(in the rows, 100 means zero)
Each named move below is a turn or a mirror, shown by a few rows before and after it. Which moves, in which order, take the first row of each later pair to the second? The first pair is answered.
move B:
[110 119 92 104 104 90 96 106 106 97 91 85 108 101 92 91 102 100 95 87 96 108 120 101 96 106 89 90 107 116 104 98 96 114 97] => [106 117 94 103 104 93 97 106 102 96 90 83 108 106 92 92 104 97 96 86 95 109 118 100 95 106 89 92 106 115 103 95 97 116 98]
[82 91 103 97 98 99 107 99 93 87 112 118 94 107 106 90 93 99 106 112 107 93 85 104 105 93 115 102 81 97 114 84 105 99 108] => [82 89 105 96 97 101 109 98 94 87 112 117 96 105 105 90 95 96 104 117 109 92 83 104 105 92 115 100 80 96 112 87 107 100 107]
[128 115 111 97 97 89 110 97 99 105 83 64 105 132 96 110 109 102 106 106 118 99 137 98 101 130 88 86 108 102 115 73 109 114 107] => [93 132 82 86 115 85 88 91 96 115 98 103 88 89 111 90 123 132 98 90 109 117 125 100 109 120 83 87 112 115 114 85 109 127 88]
move C:
[101 83 101 90 111 110 111 103 83 98 101 119 109 109 112 94 89 95 99 97 101 95 78 97 102 93 104 100 100 91 97 94 101 80 99] => [102 87 100 92 115 112 107 103 90 100 101 119 110 104 111 89 86 95 95 98 102 99 77 92 103 94 99 97 95 93 99 98 99 84 97]
[103 113 85 108 92 110 95 96 96 84 99 97 82 102 104 109 109 114 108 95 110 89 80 90 79 110 108 126 95 110 116 100 115 89 121] => [102 111 85 108 94 114 97 92 94 84 101 100 83 100 105 106 103 111 111 101 109 89 74 84 83 103 105 130 90 109 115 105 111 87 122]
[125 98 100 107 87 101 114 87 120 81 82 77 116 127 87 94 106 91 104 112 89 111 112 102 91 120 83 100 103 101 84 84 83 103 98] => [122 95 102 110 85 103 114 84 117 80 84 75 114 128 88 96 108 88 102 108 86 106 111 105 91 119 88 101 105 101 85 81 84 102 99]
move V:
[75 117 115 109 90 95 89 96 115 98 102 135 87 91 103 98 110 122 86 95 96 81 116 77 120 97 108 108 102 113 88 92 105 103 98] => [73 108 111 117 86 101 93 93 120 89 103 134 83 90 96 97 101 117 83 104 93 83 105 75 118 87 105 115 96 110 83 99 99 98 97]
[71 95 74 96 110 106 90 93 83 102 96 125 89 84 106 90 100 109 95 90 91 102 85 102 102 78 125 92 75 85 98 115 96 99 99] => [72 114 73 93 113 95 88 100 87 110 94 120 92 81 112 93 116 116 90 73 95 101 106 107 102 101 125 78 90 93 101 100 103 111 97]
[108 87 100 104 101 110 106 105 97 87 89 94 102 106 97 108 90 96 100 108 103 92 98 98 93 97 101 100 99 90 97 101 104 94 104] => [108 103 107 96 99 104 103 106 91 104 92 94 108 110 111 107 94 98 108 100 107 90 104 107 96 110 104 94 99 92 106 91 106 94 104]
move U:
[85 127 129 95 99 93 103 118 90 136 111 102 108 126 129 87 85 95 113 112 84 82 100 93 96 125 95 104 101 122 99 96 91 103 99] => [59 106 107 112 99 95 106 95 89 108 125 106 71 110 111 94 96 105 100 123 65 85 93 103 94 100 101 133 102 120 84 112 91 105 105]
[115 124 111 101 113 94 101 97 101 125 99 99 120 111 112 83 95 82 110 95 106 111 104 85 95 111 85 83 97 120 98 105 82 98 93] => [74 93 80 114 111 99 103 81 94 83 112 109 74 90 93 101 105 97 88 100 83 106 88 102 90 81 103 113 103 106 82 113 100 96 95]
[107 79 89 83 111 120 94 123 98 96 92 93 115 102 91 87 74 80 89 99 97 95 61 76 94 85 103 112 82 90 104 108 101 74 93] => [114 87 95 89 113 119 93 111 108 106 94 88 119 101 86 80 75 70 99 109 100 97 70 75 96 88 93 113 80 101 103 120 83 76 97]
[112 116 108 96 91 90 90 104 93 107 107 91 116 107 104 108 107 88 106 103 115 87 114 117 106 117 98 88 105 105 109 94 114 93 98] => [94 106 96 109 93 88 92 80 100 93 116 92 95 94 88 108 112 86 101 117 104 94 111 123 102 104 99 110 100 108 99 111 107 93 105]
Now pairs of rows:
Each pair is 2 to 4 moves apart.
[101 102 102 101 105 103 99 99 110 105 97 94 108 94 97 84 94 95 97 114 103 101 94 96 103 101 88 100 88 99 95 116 75 94 100] => [101 111 102 103 108 95 97 99 115 106 93 91 110 91 98 88 105 101 94 100 104 105 108 96 99 113 87 93 100 106 100 109 84 103 96] : V, V, V, V
[130 108 123 118 99 75 106 74 124 99 94 78 112 96 70 103 100 88 99 119 100 102 138 103 92 115 87 101 104 115 96 115 92 108 100] => [98 127 111 77 112 89 77 99 96 126 104 136 119 68 120 79 89 120 114 97 103 109 96 102 115 99 95 92 95 103 108 109 105 99 79] : V, U, U, B
[129 98 98 116 120 107 94 86 130 115 94 83 104 72 82 87 87 69 104 123 109 107 100 81 98 102 66 86 97 111 83 122 95 102 108] => [97 90 83 117 114 100 96 81 118 80 100 81 63 64 78 118 119 90 77 100 100 95 114 105 92 100 94 91 121 101 81 97 134 112 104] : V, V, C, U
[122 108 137 48 90 89 96 106 88 116 100 107 133 110 117 95 71 111 118 99 116 93 90 87 92 89 121 82 110 95 124 69 104 98 98] => [82 81 108 79 89 90 100 57 95 77 121 108 75 80 81 103 85 114 100 123 90 102 82 107 86 54 126 132 110 95 104 98 94 107 107] : U, U, U, U
[105 136 100 104 90 84 95 99 98 115 93 125 114 90 102 71 89 91 109 91 106 87 89 98 115 98 99 94 102 109 129 114 90 103 102] => [110 127 107 113 77 76 108 96 96 97 88 99 104 114 88 101 103 85 102 92 107 70 112 109 106 111 116 94 112 105 129 95 104 104 114] : U, B, V
[101 86 128 102 88 85 128 88 105 91 103 81 89 115 91 124 108 94 90 91 99 101 125 98 88 134 94 95 101 120 104 110 89 95 122] => [68 83 96 86 105 99 108 91 98 93 114 127 73 73 105 102 98 122 87 83 85 120 85 91 101 104 92 104 94 118 99 128 91 93 102] : U, U, V, B
[125 105 94 98 100 103 100 108 118 79 106 99 112 91 93 106 76 78 110 110 108 99 93 61 100 106 76 90 98 110 96 113 101 102 83] => [109 97 89 110 95 97 105 93 119 62 111 87 88 85 78 120 87 80 100 112 98 99 102 75 93 99 87 103 105 109 87 112 108 106 89] : V, V, U, B
